Each named turn below is shown by a few rows before and after it. Which turns, in which order, take the first row of each later pair to the second? The first pair is answered.
j_543 (before |-> after):
[-11 -22   4 -21  22  -9  -5   4   2   6   0  -6 -10  20  33  -7 -17   7] |-> [  5 -14 -18 -10  20 -13   0  21   8  -3  11   4  -8  31  12   7   8 -13]
[-23 -15  27 -14  -2 -20  12 -24  -2 -13  17 -18 -18  18  35  62 -21 -32] |-> [ -2 -34  -8   9   7 -39  30  -3  -3 -31  13  18 -28  -1 -23  41  13 -48]
[ -2 -28  -8   4  -8 -19  17 -22  14  -5 -11   3 -32 -16 -17  13  -7 -17] |-> [ -9 -15   6  -4 -18 -11  10 -29  13   4  -7 -13 -25  -7  10  30 -20 -13]
j_781 (before |-> after):
[ 16  -3 -13   3   4  -5  12  22  10  -7  14  15  -1  24  -6  25  33 -23] |-> [-17 -18  38 -16  16  11   6  11   0   9   5  -7  -9  17  21   2   7  20]
[ -3  25   0 -17  10  33 -10  48  -9   5   6  11  30  70  12  19  11   7] |-> [ -7  25   8 -17  15  42 -23  38 -21   9  -4   9  31  46  10 -16  -3  42]
[ 39 -12 -50  27 -31 -44   4 -34   1   2 -25  25  -3 -44 -29  11  27  -7] |-> [  1 -37  18   6 -15 -49  24 -24  14  28 -12   7 -22  -7  27  73  26 -17]
[ 17 -14  -9  10  31  -6   0  -1   3  18  -5  14 -30   2 -14  -6   3  -6] |-> [ 12 -21   1   6  31  -4  -1   2   5  17  -6  13 -33   8  -5   1   3  -7]
j_829 (before |-> after):
[-27  11   2   5  25  22   9  57 -17  11   2  33  40  24  -4 -33  39   3] |-> [-35  26  20 -11  11  35  -6  39 -16  20   2   8  44  37  38 -16  17  11]
[ -3 -16  17  -1   4   2  -4   0  -4   5 -20 -12  -2 -10  -3 -31 -10  31] |-> [  6 -10   6   4   4   2  -3   6  -5   0 -17  -3   3 -14 -13 -35  -3  26]
[-20 -13  17 -17  22 -22  20  46   4  32  36   5 -22  11 -18  41  11 -28] |-> [ 12  28 -27  -8  10  -9  -4  55   0  19  44  11  11  24 -39  23  23 -23]
[ -7  -4  11   4   9   6   3  17  15 -15  23   6  13 -12 -35  -5  10   3] |-> [ -6  22   2  -3  -9  16 -16   8  11 -10  25  -6  24   0 -14  -2   0   6]
Pairs:
(two turns a pair)
[ 22   2  -9  19 -13  -5   6 -62  -3  -2 -12 -16   4 -28 -15 -29 -21  26] |-> [ 16 -26   3  21  -5 -23  26 -58   9  -1 -13 -13 -20 -31 -15  -8 -14   1] -> j_781 j_543
[ 51  23 -16  12 -14  31  22  18   7 -20   6  15 -13  -4 -32 -31  34  19] |-> [ 16 -22  47  -7   8  18  52  16  12  -1  -2   8 -48  -9  -5  -9  26  26] -> j_781 j_543
[ 12  27  -6  -3   0  23  -4  12  -9   4  -4   4   5  -5  -2 -33  -1  41] |-> [  0  28   6 -10 -12   8   4   5  10   6   9 -15  -2  26  35  36  -3  -5] -> j_781 j_829
[  0 -14  20 -13  10  13   1  20   0  14  -3   8  -1   3  -4 -15   8  13] |-> [ 11  13   2 -12  -9  23 -17   4   0  13  -2  -6  12  14   4 -12 -10  10] -> j_781 j_829
[-32 -34  65 -27  20  21   1  -2   9  27 -11 -14  15   5  40   7 -14  26] |-> [  5 -53  14   3  36  -1  24  40  12  -3 -12  39   8  -9 -42 -15  39  -7] -> j_829 j_781
[ -8 -24  27  -7  17  17 -14   6  -5  28  13  -8  25  18  38  10 -10  27] |-> [ 24 -13 -32  14  -1   2  -9  15   7   6  20  10  27  31   4  29  16 -22] -> j_781 j_781
[ 49  33 -38  24 -28  -3 -17  -8 -18  -6  24 -30  15  23 -22  14  20 -23] |-> [ 37 -20 -19  26  -1 -32  21  -5  -8  -8  15 -12 -27 -10 -48  17  32 -39] -> j_829 j_543
[-22 -11  65 -21   5  17   4   9   3  26  -2 -11   6  23  44  13 -16  26] |-> [-15 -45  45   1  30   0  25  24   0  12 -13  24 -17 -23 -18 -31   5  26] -> j_543 j_543
[ 10   5  -7  -9   8  -1  12  38  -6  -5   8  18   3  23 -10  12  27 -14] |-> [ -1   5  15 -20  14   1   9  37  -6   1  10  14   3  24   4   8  18   3] -> j_781 j_543
[-24 -26  42  -2  26  -1  29  11  -2   5  -9  -1  -9   5  14  -7  -3  21] |-> [  8 -11 -15  19   7 -17  29  25   9 -10   2  18  -4  11 -23  16  26 -27] -> j_781 j_781
[-13  14  18  -6  13  23  -6  33  -9  -2   4  -5  29  13  14 -19  16  27] |-> [  0  20   3   0   7  13  -2  46  -3 -11  12   1  27  25   5   8  31  -6] -> j_781 j_781
[  6  10  26  -3  12   5  -4   2  -1 -29  14 -24  36  28   2   1 -10  33] |-> [ 14 -11   4  11  16  -2   3   2  -4 -37   6  -5  19  -3 -31 -31  -2  33] -> j_829 j_781
[-38  -5  -2   6   2  12   7 -42  13 -21 -20   7  -3  17  45  43  -7 -10] |-> [-49 -33  18   7  25  10  22 -26  10 -17 -24  16 -14   2  37  21   2   2] -> j_543 j_781
[ 13   3 -26  13 -16 -11 -12 -35  13  -2  -7 -11   1 -13   3  15 -16 -15] |-> [ 16 -13 -26  21  -5 -21   4 -27  12  -6 -11  -1  -5 -17 -10   8  -6 -22] -> j_829 j_829
[  3  -3   2  -7  11  13   3   8 -10   0  -5   7   0 -15 -18 -34  -1  22] |-> [-16 -18  32 -18  14  10  19   8   0   8  -6  -2 -19   0   7   5  -2   6] -> j_543 j_829
[-12  -9  13  -2   7  -6   2  -2   6   8   1  -9  -6   7  17   9   2  -2] |-> [  2  14  -7   1  -6   3 -11  -1   3   3   5  -8   6   9  15   0   1   1] -> j_781 j_543
[  1 -22  -9  17  23  -9  26  15  12  -5  -2  17 -25  -8 -41 -11  29 -14] |-> [  8  11 -32  14  -1   2 -13 -29   3  -5  -8  -1  -9 -25 -27 -46  -5  15] -> j_543 j_781
[  5   2  16 -23 -19 -13  -1  -6  10   8  -5  -2  15   8 -11  20 -18 -31] |-> [  2 -21  19 -20  -3 -12   2  -4   3   9 -17  11   4 -15 -30 -21 -13 -10] -> j_781 j_829
[  1  15 -10  11  -9 -24  19  48 -14   8  28 -28  -5  23  29  21  27   9] |-> [  8  20 -21  15  -9 -19   8  50 -20   3  26 -21   5  18  17  -6  27  22] -> j_781 j_543
[ 14  -9 -18  -7 -13 -18 -14 -31  -7 -12 -10  -3 -31 -25  13  -8 -42   2] |-> [ 21  -1 -33  -1 -19 -13 -16 -24 -10 -18 -12  10 -25 -25  -3 -18 -34   2] -> j_829 j_829
[  0 -35  -7   1   6 -16  18 -16   1  -2 -11   7 -27 -38 -17 -13   1   0] |-> [-16 -19  17 -15  -8 -12  13 -28   5  12  -1 -19 -18 -11  28  30 -11  -7] -> j_781 j_543
[  3   4   7 -21 -17   1 -12  -6  -8  13  32 -17  12  34  21  37   1 -34] |-> [-21 -34  38 -22  13   3   0 -17 -25  16  10  -8 -12 -17   5 -30 -17  17] -> j_829 j_781
[-10 -50   9   2   3 -36  23 -17   5  -3 -20  16 -34 -54 -26  -3  -9 -23] |-> [ -1  26  -4 -11 -39  -3 -36 -45   3   0  -7 -25  15 -15  43  13 -49   2] -> j_829 j_829
[  8 -37 -21  25  15  -9  -7   4   4  -4   2   7  -8 -49 -23 -45  39  -1] |-> [ 31  14 -45  21 -12   5 -28  16  13 -12  25  -7  29  12   1   2  48 -29] -> j_781 j_829
[ -5   5 -22   9 -22  12 -17   2  28 -12  17   4  26  29  20  21   5 -18] |-> [  1 -13 -28  16  -4  11  -3  23  19 -18  10  32  17  15 -17  -1  25 -15] -> j_781 j_543
[-12   7  -1  -6 -10  -3  10  10  -4   0   4   0   0  11   7  24   2 -11] |-> [-21  -4  15  -7  -3   0  13  -4  -9   4  -2  -8  -8   0  13  11  -7   3] -> j_543 j_543
[-13 -39  12  17 -13 -47  23 -22  -8  21 -29   9 -37 -38  -8   0  11 -25] |-> [  3 -31 -14  22 -12 -44  27   3  -5  15 -19  21 -25 -20 -29   9  38 -45] -> j_543 j_829
[ 15 -28  17  24   7   1  16  -2 -17   6 -12   5  -5  -8 -16 -36   6  11] |-> [ 34  -6  -9  26  -4   2  11  15 -12  -3   1   7   8  24 -17  -2  25 -22] -> j_543 j_543
[  3   3  -1  13  10  -2  14  32  13  -9  12  16  -1  10 -14  13  30 -14] |-> [-9  1 27  6 13  6 10 34 10 -1 10  3  7 20  7 18 23  6] -> j_781 j_543
[-14   1  23  -8   1  10   4   6  -3   4  -1  -9   3  11  23  10  -3  14] |-> [ -2 -14   2   5  18   4  13  17  -6  -3  -9  12  -9  -7 -13 -17  16   8] -> j_829 j_781
[ -9  10 -28 -14  -9   7 -18 -28  -3  15 -11 -16 -11 -21   6 -13 -22  -3] |-> [-13  -3 -26 -10  -7  -7   1 -17   5  16  -3 -17 -22 -16   4  18 -11 -34] -> j_781 j_829
[ -9 -29   6   6  -6  -3  -4  -9  -3   4   9  -4 -23   2  23  20  -6 -13] |-> [ 13   3 -25  18 -20   9 -25  -6  -3  -2  17   2   7  13   5   3  -1 -11] -> j_829 j_829
[  4  11  -6  -1  -8  -9  -3 -23   0  -6  -4  -9  24  -8   2 -24 -21   5] |-> [-10  -5  15 -10  -2 -16   8 -26   3   1  -4 -17   9  -2  19   1 -20  -9] -> j_543 j_829
[ 11  23 -38  16 -21   2 -15 -28 -20  -6 -14   6  15 -32 -15 -33 -13  12] |-> [ 18  21 -45  15 -35 -11 -10 -38  -6  -7  -7  -3   1 -19  -3   8 -12 -19] -> j_829 j_781
[ -8 -29   7   0  -1  -5  16  -9  12   0  -6   1 -32 -10  -5  21   4 -38] |-> [ -8 -20   4   0  -9  -3  15 -10  13   0   0  -5 -26  -3   5  31   3 -38] -> j_543 j_543
[ -3 -20  -3  -9   6 -26  13 -23   6   0 -13  15 -30 -19 -10  18  -2 -16] |-> [ 12  -9 -19   5   5 -17  12  -9   2 -11  -5  19 -18 -14 -25  12   9 -20] -> j_543 j_829
[  6 -24  -2 -27  22 -25   0   9   6 -24  -1  11  -1  -2 -17 -26  12   7] |-> [ 14  11 -20 -30   8 -19 -22  12   9 -24  11   4  22  21  -3 -14  12   5] -> j_781 j_829
[ -5   0  -1   0  -5  -6 -10 -26  14  -2  -8 -25 -15 -18  15  14 -31  -6] |-> [  3   4 -11   5 -11  -7 -11 -23  15  -6  -6 -21 -12 -17   9  18 -22 -22] -> j_781 j_781
[ 13  26 -10  11 -17   9  -2  -7  -1 -20  -1  -9   4   2 -18   8  -1 -26] |-> [ -4  20  17  -2 -10  21  -6 -20  -6 -10  -6 -17   2 -11  -5 -16 -23  13] -> j_781 j_781
[  4  11  27 -20  17   2  10  67  -2  16   6  12  18  25  -9  -8  27  13] |-> [  2  28  30 -25   8  14  -6  46  -6  16   1  -7  30  24  16 -18   5  38] -> j_781 j_829
[-27   6  37  -1  14  12  22  27  -6  -8  17   2   5  39  12   4   9  -1] |-> [-14  36   9   5   0  26  -3  16 -13 -13  18   1  25  35   6 -20  -9  15] -> j_781 j_543
[ -6 -18 -12  24  37   6  42  36  13  -6  12  24  -2 -11 -16  18  43  -2] |-> [  1   0 -42  30  18  16  14  -3  -4 -12  -3  14   9 -49 -26 -35   7  41] -> j_543 j_781
[ 17  16 -28   9   1  -4 -16  14   8  -6   2  15  22  20 -19   7   6  -8] |-> [ -9 -26  17   0  19 -19  13   8  14   5  -6   7 -15   7  -6  23   1 -15] -> j_829 j_829
[  1   8  -1  -5 -15   9  -8 -33   0 -10 -10 -10   2  -6  19  -7 -20  16] |-> [  8  -9 -14   4  -6   1   3 -25  -1 -14 -16   7  -2 -25 -11 -22  -6  14] -> j_543 j_543
[ -7  26  20 -25 -19  25 -22   6   1  12   8 -22  19  35  35   2 -11  18] |-> [ 17  -7 -16   1   8   1   6  44  -2  -7   7  20   3   9 -41 -31  39   0] -> j_829 j_829
[  4 -10  -2  11  -2 -18   4 -11  16   2 -10   2 -19 -19  -9  18 -14 -21] |-> [  3  -2  -8   8  -6 -11   1 -14  11   3  -6   2 -12  -7  -3  29 -11 -21] -> j_543 j_543
[-10   2  13  10  19   1   9  34  -9   2  -1   4   6 -18  21 -10  16  20] |-> [ -5  24  -2   8   0  11 -11  18  -3  -4  -1  -6  17  -9  39  -3   6  18] -> j_781 j_829
[-17 -27 -11  19  15  -5  -5  28 -14  11  -9  19  11 -17 -21 -43   4  22] |-> [-35 -41  24   8  23 -10  13  38  -6  20  -2   4  -1  11  12   3   9  -3] -> j_781 j_781
[ -2 -39 -11   8  -5 -22  -2   8   5   1  -8  33 -27  -7   7  14  23  -4] |-> [  1 -37 -14  11  -3 -14  -4   0   0   1 -16  31 -25 -19   3 -15  13  16] -> j_781 j_781
[  8   3 -14   2   5   8  -5  12  -5 -13   0   8  11   8  -7 -13  19  -1] |-> [  4  11  -4  -1  -4  11 -12   7  -7  -6   7  -3  20  18  11  -6   6   2] -> j_543 j_543
[ 16  19 -30  12   1  -6  -6  11  16 -12  -4   7  18   1  -1  -9  -4  -5] |-> [ -2  -5   6   5  13 -14  13  22  20  -4   2   1  -6  14  10  15   2 -20] -> j_781 j_829
[ -2  36  14 -11  -4  36 -36  10 -14  -3   6 -15  56  39  25 -30 -10  46] |-> [ -5 -32  22  11  39  -1  18  44 -12 -13  -2  32   8   4 -45 -50  32  21] -> j_829 j_829
[ -7 -11 -17  26  -7 -11   2   1  11  -9  -4   3  -1 -11  -9  -6   1  -8] |-> [-10   3  -9  14 -12  -6  -8   2  16  -4   3  -9   6   4  15  12 -11 -10] -> j_829 j_781
[ 13  -2 -19  -4   5 -18 -15 -11   6   6  -8   7 -21  -7 -16  17   0  -8] |-> [ -2   1   1 -17   3  -8 -19  -8   8  16  -3  -6 -18   6   7  30 -10  -3] -> j_829 j_781
[  9  36 -18  -7 -35   5 -33 -48   5   2  -1 -22  19  -3  37  15 -36  10] |-> [  5  35  -9  -8 -35   9 -26 -40  10   2   6 -22  15  11  43  36 -29  -8] -> j_781 j_781
[  0  54   3 -21 -19  26 -36  -2  11   3  18 -20  36  39  40  31 -10   0] |-> [-40 -34  70 -29  20  -5  18 -16  12  15 -10 -10 -31 -15  30  23 -15   5] -> j_781 j_829
[ 32  22  -3  32  -1  -6  -5 -17 -15   1  17  -5  30  26  30  16 -26   3] |-> [ 20 -18  14  34  12 -16  11 -32 -23   4  -2   4   3 -23  10 -23 -36  28] -> j_829 j_781
[  8   9  10  -5  18  11  -4  31   5   3  29  18  -3  14   1   2  22 -14] |-> [-4 -3 27 -9 13  8 -3 24  6 12 31 11 -9 12 13 13 12 -8] -> j_829 j_829
[ 41  -4 -27  21  12 -16   7  15   0  -8   7  23  -2 -11 -52 -14  24 -11] |-> [ -7 -21  47   0  33   0   5   4  -5  14  -3   0 -10 -18 -11 -35 -13  45] -> j_781 j_781
[-26  16  18 -13  11  35  13  18  -9   4   8  -6  14  35  22   2   9   3] |-> [-36   0  27 -10  23  32  20  12 -15   8  -6  -1  -4   6   8 -27   5  18] -> j_543 j_543
[ 20  -2 -21   8  23 -12  11  12  12   2  -1  17  -5   2 -47 -13  26  -9] |-> [ 19  19 -13   4  19  -2  -1  29  10   2   7   7  13  27 -30  -2  26  -9] -> j_781 j_829
[-13 -16  21  -2  10 -14  11   7  11  23  -2 -16 -10  26  33  48  -1 -29] |-> [ 26  10 -61  26  -6  -7  -9   3   4  -7 -10   4   8  -7 -24 -12   6 -21] -> j_781 j_781
[  5 -33 -30  13   7 -13  12   6   2  -1 -23  35  -6 -23 -36 -48  31   0] |-> [ 22  20 -49   8 -18  -2 -11  20  10   2   1  20  30  36  -4   2  35 -29] -> j_781 j_829
[ -7 -20  -7  -7 -19 -21   5 -11  11  -4   0   4  -4 -15 -14  33  -7 -32] |-> [  8 -16 -25  -1 -18 -17  -5  -4   1 -10   1  16   5 -27 -37   4  -3 -18] -> j_543 j_829
[ -7 -17  -8  11 -13 -15   3 -25   7 -15  12  24   1 -19 -15  -4   8 -18] |-> [-18 -19  20   8 -10  -9   0 -29   3  -3   9  21   0 -27  -2 -11  -8   6] -> j_781 j_781
[ -3  34   5 -13   2  10   3 -30   5   9  11 -28  16 -11  34   3 -15  24] |-> [  9  35 -13  -3  -7  -4   9 -21  12   5  18 -23  10   9  26  35   7 -14] -> j_781 j_781
[ -9  32 -18   4 -11 -12 -23  -1   7 -11   6 -10   5  28   5  19   3  -7] |-> [  0  16 -22  16   8 -17  -4  20   1 -14   2   6  -1  12 -29   0  23 -10] -> j_781 j_543
[ 11  12  -4  -3 -11 -12   1  29  -9  11  15 -17   5  13  14  16   9 -10] |-> [ -1 -14  15  -5   7 -18  11  26 -19  17   2 -11 -10  -7  10  -7   3  11] -> j_781 j_829
[ 12 -21  15  -4  64  -2  -1  42   3 -11   5 -22 -56 -14  12   1  14 -17] |-> [ 19  35  -1 -10  31  24 -36  24  -1  -8  18 -46 -21  11  47  11 -10  -8] -> j_829 j_829
[ 19  20 -44  14 -11  -3  -9 -13  13 -21  17   4 -11  22 -31  16  21 -40] |-> [-20  19  16 -14 -10  13 -26 -45   5   3   8 -33 -12   9  31   4 -26  14] -> j_829 j_781
[-14 -24  -1 -13   0  -3  22   1 -28 -11 -12   5 -25 -22 -37 -23 -19   9] |-> [ 11  27 -38  -6 -29   3  -7   5 -21 -21   6  -5  14  18 -28   4 -20 -11] -> j_781 j_829
[ 21  53 -21  31   3  20 -38  -2  16   1 -14  32  11 -11  36 -12   1 -12] |-> [ -3  39  24  14  12  21 -32  -5  10  15 -14  15   3  -3  66   0 -10   7] -> j_781 j_781
[ 16  20 -19   7 -20   9 -17 -10   1  -8   5  -7  13   9  -3  -6  -1   4] |-> [ -2 -26   1   8   3  -9  17   1   2  -5  -5   9 -22 -17 -20  -3  11 -10] -> j_829 j_829
[-25  18 -31  -6  -5  -7 -14 -23  -6  15  -8  -5  38   1  11   4 -17  30] |-> [-29  12 -19  -8  -6 -12   0 -20  -1  16   0  -6  31  22  22  41 -11  13] -> j_781 j_781
[  7   7 -15   1   9  20 -11 -13  -3 -19 -10  -4 -19 -12 -24 -33  -3  24] |-> [ 17  22 -34   5   3  20 -14   0   6 -25   0  -5 -11   7 -26  -7  11   2] -> j_543 j_543
[  1 -31  -3 -21   7 -20  15   2   0   5  11  19 -18   4 -10  10  13  -2] |-> [  0   3  -5 -30 -11  -6 -14 -15  -1  10  17   0   3  25  23  22  -3   7] -> j_829 j_829
[ -6 -29  15  -5  10 -21  29 -14  18   9  14  10 -49  -7 -10   6  24 -46] |-> [ -7 -13  14 -11  -3 -17  17 -12  22   8  17   0 -38  15   6  34  19 -56] -> j_543 j_543
[  0 -23  -5   9  -6 -27  25   1   9 -19 -11  14 -25 -15 -27  31  28 -30] |-> [-16   5  33 -11  -9  -1  -2   0   6  -1  -2 -18   3  26  32  50   7  -5] -> j_829 j_781
[ 20  -5 -15  20  29  -2  10  37  -1   2   0  22  -7   8 -33  13  47 -14] |-> [ -1  34  13  -6   8  26 -28  10  -9  22   8 -16  22  35  33  21  15  17] -> j_829 j_781
[-18 -20 -36  -7 -19 -24 -27 -33  12  -7 -33   9 -23 -42  -6 -30 -15   0] |-> [  0  -3 -63   3 -31 -23 -30 -12  18 -17 -20  17  -9 -14 -16  -8   8 -33] -> j_543 j_543
